A state moves one step at a time under one of 7 hidden systems, and each row is a state written as 18 numbers. Each run below is a few steps of one system.
C, trace 1 (8 x 18):
-4 -22 3 14 14 2 -2 -19 13 13 -18 10 5 11 -5 -17 -23 -6

-3 -4 -17 -14 12 -15 21 -7 3 -16 -2 -15 -5 1 -17 -3 23 8

12 -3 17 1 -16 8 -12 4 14 -8 -11 -9 5 22 15 12 22 -16

0 -11 14 5 -7 0 12 10 -3 -7 0 17 15 -28 -2 -30 1 3

-19 -28 0 11 30 2 2 -19 6 1 -7 -5 0 -2 12 17 -4 -7

26 -5 -8 5 7 9 11 1 6 -9 -7 -18 -14 15 -17 -22 10 4

-11 1 0 -2 -17 -6 9 -3 -14 -6 -17 -4 30 10 7 8 28 -7

2 -17 26 8 -2 -13 -3 -1 32 -2 4 13 7 -7 -11 -9 -11 -5
T, trace 2, 8 rows:
5 13 -1 2 6 -6 -26 -1 22 9 19 1 -15 2 -1 22 -14 -13

-15 -18 -2 -19 15 2 7 0 0 -14 0 8 -8 -19 21 -6 18 -2

23 9 16 2 -25 21 2 20 -14 -8 -4 -5 -1 8 5 -16 5 10

-1 -1 -6 30 10 -14 14 -8 -5 5 1 -10 19 -9 -30 -3 -8 2

-4 4 -8 -24 -2 -14 -13 -15 23 8 -4 6 -12 26 -7 2 -11 0

-17 -12 20 2 2 9 -8 4 -1 -7 3 2 7 -9 30 28 7 -8

14 7 -21 4 3 23 2 7 -24 0 -5 -4 -11 -5 11 -21 13 -7

13 1 14 11 0 -6 7 8 12 -2 17 1 -5 -15 -26 -14 -20 16
L, trace 3:
4 -13 14 21 -3 18 14 7 -18 -3 -11 3 14 -13 7 -23 -3 3

8 21 -32 -8 5 7 -13 3 -10 5 6 -4 -18 -2 10 0 10 -15

-5 -7 16 -19 -2 -17 -4 3 26 -6 14 17 -10 -14 -7 -7 -11 10

-15 -2 11 -8 -7 14 9 -2 -22 1 -16 -7 3 21 14 12 -8 21

11 -2 4 22 -4 13 -18 7 2 5 -2 8 11 -10 17 -5 8 -30

5 21 -17 -20 -10 -10 9 11 -10 -7 11 4 -5 -15 -14 -18 12 11

6 -12 19 -11 10 12 -5 1 19 -7 7 -8 -29 14 7 12 -13 13

-22 -20 3 -1 1 6 8 -9 -13 3 -21 16 18 -5 21 -12 1 -5
Y, trace 4, 8 rows:
13 1 1 21 -10 13 8 0 -15 -3 -18 -20 16 20 -1 2 18 -8

10 5 -4 32 -4 2 -13 -5 1 14 -7 1 19 4 -3 -1 0 -27

9 -10 -4 9 -6 -5 7 -6 6 -4 -21 1 20 7 -9 -25 21 -18

8 -2 22 12 -23 4 -4 2 4 0 -17 -4 21 24 0 2 5 -7

6 -8 0 32 1 11 5 -3 -12 -2 -12 -16 21 3 4 6 19 -17

21 7 -6 21 -13 9 -8 2 -2 10 -11 2 14 5 -4 -21 3 -22

8 -11 8 17 -7 -14 5 -9 18 -3 -15 -5 22 12 -18 -9 14 -14

6 2 3 9 -17 10 0 -2 -10 0 -24 -10 18 28 6 4 16 -10
Y, trace 5 (8 x 18):
-10 13 21 4 -25 3 -10 14 -12 3 4 6 19 -2 14 20 -6 3

13 -14 -2 17 20 14 4 7 0 -14 4 -11 -9 -20 9 -5 20 -14

20 13 -3 3 -12 1 -2 1 3 11 -2 3 -8 14 -21 -26 -23 11

-12 0 -2 0 3 -27 4 -13 13 -6 0 -13 16 8 -15 26 16 -6

-5 -1 -12 -11 -2 20 -11 -4 -14 7 -18 6 -6 16 32 -2 4 -11

-9 -13 20 22 2 -2 4 4 1 3 6 16 20 -27 -2 -10 -17 0

24 11 1 -10 -15 3 10 17 -1 -20 3 -14 -6 2 -7 -11 30 5

8 -3 6 16 9 6 -14 -11 15 11 0 -13 -11 25 -9 16 -22 -2
B, trace 6 (8 x 18):
-6 -11 9 -18 2 15 0 13 -5 -13 6 11 -11 -22 30 -6 11 1

7 19 -23 2 -7 16 -9 9 -26 10 0 9 -3 -9 14 -14 1 -10

-11 8 11 -5 -5 9 5 12 -21 3 13 8 -6 -17 4 2 -25 27

-13 3 -2 -20 -21 -1 3 2 -15 2 -15 22 13 2 12 -20 3 5

-23 0 -9 -10 10 4 -14 -3 -8 11 6 17 -6 -14 26 12 -13 -7

2 6 0 -18 -9 21 2 14 -22 -13 -1 -3 -13 -3 28 1 17 6

6 17 -7 1 -10 6 -9 15 -13 8 14 22 -1 -27 7 -18 -11 -4

-16 -2 -1 0 2 15 13 0 -33 5 -8 5 3 -5 10 -8 -19 22
L, trace 7:
-14 -8 3 12 3 -5 -19 -7 9 15 -2 25 15 -12 12 0 -14 -23

-3 31 -6 -6 -25 -13 4 12 -19 1 9 -2 13 -4 -13 9 3 14

19 -7 22 6 0 12 -2 11 17 -19 7 -20 -12 5 4 14 16 -3

-4 -19 -12 -11 7 4 18 -9 -6 -6 -22 5 3 2 2 -32 15 1

5 10 -14 8 9 8 -15 -6 -3 21 7 5 -18 3 -3 -5 -35 -1

-25 1 6 -9 4 -15 0 2 -1 -4 15 10 10 -25 7 24 3 1

8 11 14 -7 -27 -3 -5 3 7 -3 -13 -7 11 33 -3 9 10 1

17 -12 12 27 5 18 13 11 -11 -10 -1 -9 4 -17 -1 -20 6 -1
B, trace 8 (8 x 18):
12 13 -32 -13 3 3 -4 -5 -3 -2 -7 -13 -15 19 1 -2 21 -13

15 -2 22 10 4 11 -9 12 15 -2 20 0 -20 -11 -5 -1 -24 7

4 -1 6 20 -16 3 14 -1 -16 0 -19 -5 29 10 -8 -14 9 -1

-22 7 -11 -9 9 -28 -2 -12 9 7 12 5 4 -9 -15 19 -12 4

3 -22 5 -19 7 11 7 -7 10 -15 -17 -7 -15 19 12 -9 17 2

18 16 -3 16 -6 3 -29 6 11 10 11 2 -4 -1 4 9 -4 -26

1 -9 13 21 7 8 25 7 -18 -13 5 -18 9 -16 -8 3 6 16

4 18 -20 -14 -13 -23 2 -6 5 8 -3 9 6 9 -26 -18 -2 3
C, trace 9 (8 x 18):
-16 -19 -2 1 8 -2 27 -8 -13 -15 -16 -11 16 0 -1 -2 20 8

14 -17 18 22 3 -3 -2 -7 27 -5 -9 -12 10 15 -12 2 7 -16

0 -13 -8 -11 0 -4 12 0 3 -12 -13 10 8 -11 2 -30 29 -11

-10 -30 28 0 6 6 8 -8 13 -13 -11 -7 3 9 12 10 5 4

18 -15 1 23 11 6 12 5 4 -13 0 -11 4 -15 -9 -19 19 -11

-12 -23 -3 1 6 3 7 -17 -2 0 -29 2 15 15 13 -10 12 -11

5 -18 18 3 3 -14 19 -3 22 -16 -2 -10 6 3 -24 -8 9 9

3 -13 -5 4 5 2 -3 -2 9 -11 -10 -2 8 -6 15 2 34 -29
F, trace 10, 8 rows:
6 -18 16 12 1 0 24 -2 2 -8 -13 -6 9 4 -22 -23 -6 18

-24 -1 -2 -7 3 -14 6 -6 -5 -10 0 -7 15 -2 6 31 22 -3

-3 7 -1 0 -7 3 -29 -1 5 20 2 23 -1 0 18 0 -21 -16

19 -4 6 -4 9 19 5 3 4 -5 2 -14 -31 11 -6 -10 -13 19

13 3 1 10 -10 -8 12 8 -1 -16 -2 -15 18 -4 -10 -1 37 -9

-25 -9 -14 13 17 -8 0 -18 -7 16 -6 14 18 -14 1 1 -15 -11

-4 18 3 -19 -13 1 -8 3 -5 9 5 2 -14 19 -1 12 -25 24

20 -9 21 -3 -4 0 -6 10 32 -16 9 -3 -10 -2 -2 -4 13 -8
T, trace 11 (8 x 18):
12 5 0 16 -9 6 12 15 -19 -4 1 6 15 -25 -5 -29 7 0

0 10 -7 -3 -8 -15 12 -6 -3 8 -1 -2 4 11 -30 -13 -21 24

-16 10 3 -9 -7 -25 -12 -10 15 3 3 1 13 11 -4 32 2 -7

-15 -4 -11 -9 3 11 -14 -4 -11 10 -9 17 1 -6 34 1 4 -18

10 10 2 3 0 22 -2 19 -20 0 16 0 -17 -19 10 -6 -12 13

8 12 -10 -4 -2 -20 17 7 0 -12 13 -4 3 -16 -28 -13 15 10

-9 -1 11 -13 -22 -19 2 -7 11 3 -15 15 19 16 -10 -10 -3 5

-22 5 0 7 -1 5 -7 -10 -18 14 -8 -2 15 11 15 30 -12 0
A, trace 12, 8 rows:
-3 -9 6 -27 -5 11 0 6 1 -17 -5 4 -11 1 30 0 24 -3

14 -9 11 21 0 21 -1 6 -5 9 -4 9 -2 -8 1 -28 -23 3

11 15 -17 12 8 -6 13 1 -9 -7 10 -25 -3 -3 -24 9 11 7

-4 9 5 -7 -21 -22 -13 -6 19 6 -5 9 20 16 -7 8 8 -12

-30 -15 -8 -15 12 4 9 -10 -17 4 -10 14 2 -6 18 -3 -10 11

15 8 8 1 -1 23 -17 15 -2 -1 15 -5 -26 -3 17 10 -12 1

15 -12 2 15 9 -11 8 2 17 -11 6 -1 5 -22 -18 -20 12 -11

4 4 -2 -8 -13 -5 13 -8 -5 -3 -18 -14 6 33 -16 -4 4 16
F, trace 13 (8 x 18):
2 0 4 9 -5 14 -26 -4 7 11 -7 1 -1 19 21 18 -5 -22

22 3 -5 22 12 17 -7 -1 2 6 4 -20 -19 12 -8 3 -13 -2

15 9 -8 18 -5 -14 10 -4 5 -1 -6 -20 13 14 -29 -2 13 -5

-20 -12 3 16 8 -19 2 -20 10 9 -9 3 23 8 -13 13 -11 -6

-10 5 8 -10 -4 0 -16 -9 7 10 -4 -3 -6 30 8 29 -15 4

25 -2 17 12 -2 13 -18 6 23 -2 4 -11 -14 14 3 9 -1 -14

14 -9 -14 24 15 10 6 -11 -2 0 -13 -21 1 15 -8 -4 13 -15

-6 13 -8 25 -3 -12 4 -9 -12 13 -1 -11 23 5 -21 17 -8 1
A, trace 14, 8 rows:
-20 -17 21 -15 -8 -15 12 -4 8 -10 -9 14 17 -3 0 -3 2 12

1 7 -8 -9 -7 27 0 8 -30 0 -9 0 -10 4 25 -8 3 6

14 10 -4 25 8 1 -13 5 6 11 19 4 -6 -20 -12 -5 -21 -10

1 -4 -8 -15 6 -22 13 -9 19 -15 0 -12 -3 8 -21 1 20 5

-11 -1 24 -11 -27 2 0 5 -6 1 -15 12 18 14 12 -2 -4 10

-9 7 -23 6 12 14 -1 3 -30 9 3 6 -5 -21 15 -6 -7 -3

18 9 -2 0 8 -6 -16 1 27 4 18 -5 -23 5 -16 4 -13 -4

-7 -17 16 -10 -4 -17 20 1 12 -19 -3 1 16 -7 -11 -7 20 10

Which system made each of these runs?
trace 15:
-9 -4 -3 -1 13 24 -3 -5 -20 6 -5 -8 -17 10 21 13 -17 10

14 -2 11 22 9 7 -13 10 13 -6 18 -7 -5 -19 5 14 4 -18

A
trace 16 (2 x 18):
-16 9 7 -28 -12 3 -13 2 -2 6 1 12 -11 14 17 15 -15 16

-4 -11 12 -8 -7 12 -7 10 -1 -10 -4 17 6 -17 31 -8 17 -14

B
trace 17 (2 x 18):
-13 -10 -13 -4 23 -24 9 -14 17 -7 9 -6 -1 -9 -14 10 10 -2

21 -6 -7 -7 9 9 -3 -7 17 -5 -9 -14 -24 26 -4 -8 7 -3

B
trace 18, 2 rows:
-18 -19 7 7 14 2 -2 -16 6 16 -10 14 2 4 2 -5 -34 4

-10 6 6 -14 -15 -1 -7 -1 -2 -6 -8 -9 8 23 18 31 20 -4

B
trace 19, 2 rows:
14 -2 -7 7 11 -10 -18 -10 32 3 4 -3 -8 8 -11 1 4 -25

-12 -33 18 -11 16 11 6 -7 11 -11 -10 5 -10 1 20 -4 -3 5

T
trace 20, 2 rows:
21 20 4 8 -14 -9 8 17 1 -12 16 -14 1 -8 -24 0 13 7

-13 -20 -10 -3 13 -19 7 -17 13 1 -13 14 18 -6 -7 -17 9 -14

F
trace 21, 2 rows:
-3 -26 26 14 8 6 -3 -4 17 -10 -7 -8 7 6 12 18 6 -13

1 -21 2 20 12 19 8 -8 -12 -6 -19 -16 6 11 14 1 15 -10

A
trace 22, 2 rows:
6 -4 2 22 11 1 -24 -7 20 13 6 3 -2 2 1 10 -17 -24

4 -3 12 14 -1 6 18 6 -13 -18 -2 -29 8 6 -5 19 21 9

B
trace 23 (2 x 18):
3 -16 -13 -3 21 8 -12 -13 14 -1 -8 -3 -15 9 18 3 12 -25

10 -7 13 -9 -12 11 21 9 -10 -15 -12 -8 -4 11 -4 -21 7 24

C
trace 24 (2 x 18):
14 15 12 -9 -27 13 8 19 -17 -8 -1 -4 -3 7 1 -14 4 20

-4 -14 -2 4 18 -12 6 1 11 -12 14 1 0 -32 -2 -1 17 -9

F
trace 25, 2 rows:
-6 14 5 14 -3 10 -13 12 -17 3 16 -2 3 -16 17 28 -2 -7

8 -13 -16 1 20 -5 -10 -11 24 1 0 3 -12 -3 0 -12 9 -25

A
trace 26, 2 rows:
-6 -8 8 22 15 18 -9 -6 -9 14 1 -3 -8 3 9 13 -33 4

10 7 -21 -7 19 -1 -4 2 7 -10 16 -17 -26 -6 -1 10 16 -6

T
trace 27 (2 x 18):
-2 -17 -11 7 11 -8 5 -22 12 0 -21 -11 10 22 -7 1 16 -15

3 2 -12 26 12 -10 6 -10 -2 15 0 -2 11 -5 -28 -14 -19 -1

L
trace 28 (2 x 18):
-9 2 -17 -15 10 -4 8 -7 -7 9 1 10 -14 -3 -12 -22 -25 21

-18 -2 13 4 9 4 -18 -6 3 9 7 3 -4 1 17 34 -21 -2

L
trace 29:
-23 6 8 -2 -4 -21 -1 -3 -1 11 9 20 14 -14 -10 4 -26 13

-4 -5 9 -37 -5 -1 -8 0 18 -7 0 8 -20 15 12 2 -2 10

F
trace 30 (2 x 18):
-4 -18 5 9 12 -14 10 1 13 -11 8 7 12 -31 -6 -13 13 -10

-2 -29 1 -1 21 16 -2 -12 8 -5 -17 -4 -12 13 20 -3 8 -10

C
trace 31:
-2 19 -29 -14 14 0 -6 -2 -10 6 14 -6 -24 -1 -1 11 -7 3

2 1 12 -16 -9 -10 -5 16 16 -12 16 16 -1 -25 4 -9 13 -4

T
